128 stands for zero in the data rows.
Here are some points, each followed by its number:
[125 113 170 154 123 181  65 162] 0
[115 110 147 111 173 136 167 147] 1
[140 142 115 161 122 124 136 168] 2
[ 97 168 117  40 105  86 122  96] 3
[139 143 178 215 107 127 136 154] 4
[112  90 111 182 126 122 136 132] 5
[113 119 103  80 132 137 126 109] 6
[110 115  85  58 125 143 111 114] 7
[107 142  59  76  84 162 138  38] 8
[116 203 148 130 194 151 144  66] 9
[113 123 105  80 123 135 122 118] 10
[117 116 112 102 117 134 118 109] 11
[ 92 114 102  63 128  99  58  84] 12
[156 135 107 156 119 128 151 166] 13
[137  75 156 155  80  14 149 163] 14
[145  97 146 173 125 117 149 124] 15
[166 137 103 138 156 100  93 126] 16
[161 104 120 142 128 135 126 180] 17
[121 164 139 128 158 141 137  99] 18
[153 159  99 196 122 122 142 207] 19
[122 187 158 146 144 120 170 152] 20
[166 123 143 192 137 164 186 130] 21
[118 134 181 177 158 100 122  63] 22
[146 130  71 103 118 123 138  99] 23
[121  55  84 255 125 110 155 150] 24
[ 96 154  12  60  36 198 143   0] 25
[113 116 128  48  95 134 105 100] 26
[145 131 144 126 138 154 155 156] 27
[102 118  93  57 129 148 122 115] 28
[151 106 153 111 192 128  93  91] 29
[151 122 161 158 113 149 164 133] 30
[153 152 106 208 124  91 148 187] 31
[132 129 202 198  97 150 129 143] 32
[144 132 137 212 107 121 165 122] 33
[134 148 112 162 126 126 131 175] 34
[ 99 120 138  50 154 106 127  76] 35
[111 104 205 139 104 110 134  76] 36
[112 129 158 127 154 127 124 136] 37
[143 112 120 142 121 135 127 163] 38
[115  77  44  73 114 116 129 111] 39
[111 114 156 117 165 138 164 143] 40
[138 132 106 131 119  92 129 162] 41
[104 106 204 100 231 104  94 118] 42
[156 177 182 204  83 119 160 113] 43
[110 104  67  94 142 165  86 116] 44
[104 118 130  78 141 109 119  88] 45
[121  94  87  79 126 118  79 109] 46
[162 120 179 161 110 156 165 134] 47
[199 148 121 230 119 190 103 255] 48
[141 145 121 157 158 136 124 155] 49
[155 120 164 163 112 150 165 138] 50
[196 117 120 210 131 199 147 170] 51
[148 132 175 104 176 134 108 135] 52
[104  98 119 100 113 192 109  97] 53
[109 110  88  72 120 147 122 121] 54
[117 125 117 103 128 133 122 122] 55
[130 115 146 135 198 110 125 135] 56
Which five points above are nearest to each new point by angle? Their numbers follow each, nearest first.
[121 120 129  76 102 136 113 112] -> 26 11 10 55 7
[114 154 127 148 106 124 131 122] -> 43 33 4 20 32
[125 138 162 156 161 111 122  80] -> 22 9 18 36 29
[102 144 121  99 128 131  91  96] -> 12 55 45 11 26
[162 164  45  85 176  73 153 220] -> 41 13 34 19 2
[118  99 133 175 105  73 139 141] -> 14 24 5 15 33
[ 84 121 149 101 168  83  97 133] -> 42 37 45 35 12
[115  94  89  74 120 120  79 110] -> 46 12 11 7 55
[122 108  95 105 122 122 130 122] -> 39 54 7 6 11
[118 173 164 151 125 120 173 144] -> 20 43 4 30 50
[122  98 130 191 107  59 136 133] -> 14 24 5 15 33
[119 108  82 102 115 125 133 123] -> 39 54 7 23 10
[115  86  71  73 116 116  72 105] -> 46 12 11 39 7
[127 181 163 197  37 101 154 107] -> 43 33 4 32 30
[155 103 144 162 118 114 137 151] -> 15 17 4 38 50
[134 160 159 153 120 111 138 129] -> 43 20 4 32 33
[116  80  76  61 116 118  72 100] -> 46 11 12 7 39
[139 155 145 170  73 116 149 121] -> 43 33 4 32 30
[108  98 129   0  58 143  84  89] -> 26 11 10 55 7
[136 132 136  45  63 241 102 131] -> 53 26 54 28 10
[149 141 152 106 161 128 125 114] -> 52 29 42 9 18
[143 129 142 124 136 150 149 158] -> 27 50 47 17 30
[159 169 107 103 184 125  97 135] -> 16 52 49 29 56
[120 173 154 139 128 126 166 139] -> 20 43 18 4 9
[157 137 146 216  81 106 176 114] -> 33 43 4 15 50
[126 146 142 159  78 110 133 128] -> 43 4 33 32 14
[118  94  69  88 120 113 137 117] -> 39 54 7 23 6
[145 120 131 151 116  95 145 141] -> 14 31 15 41 33
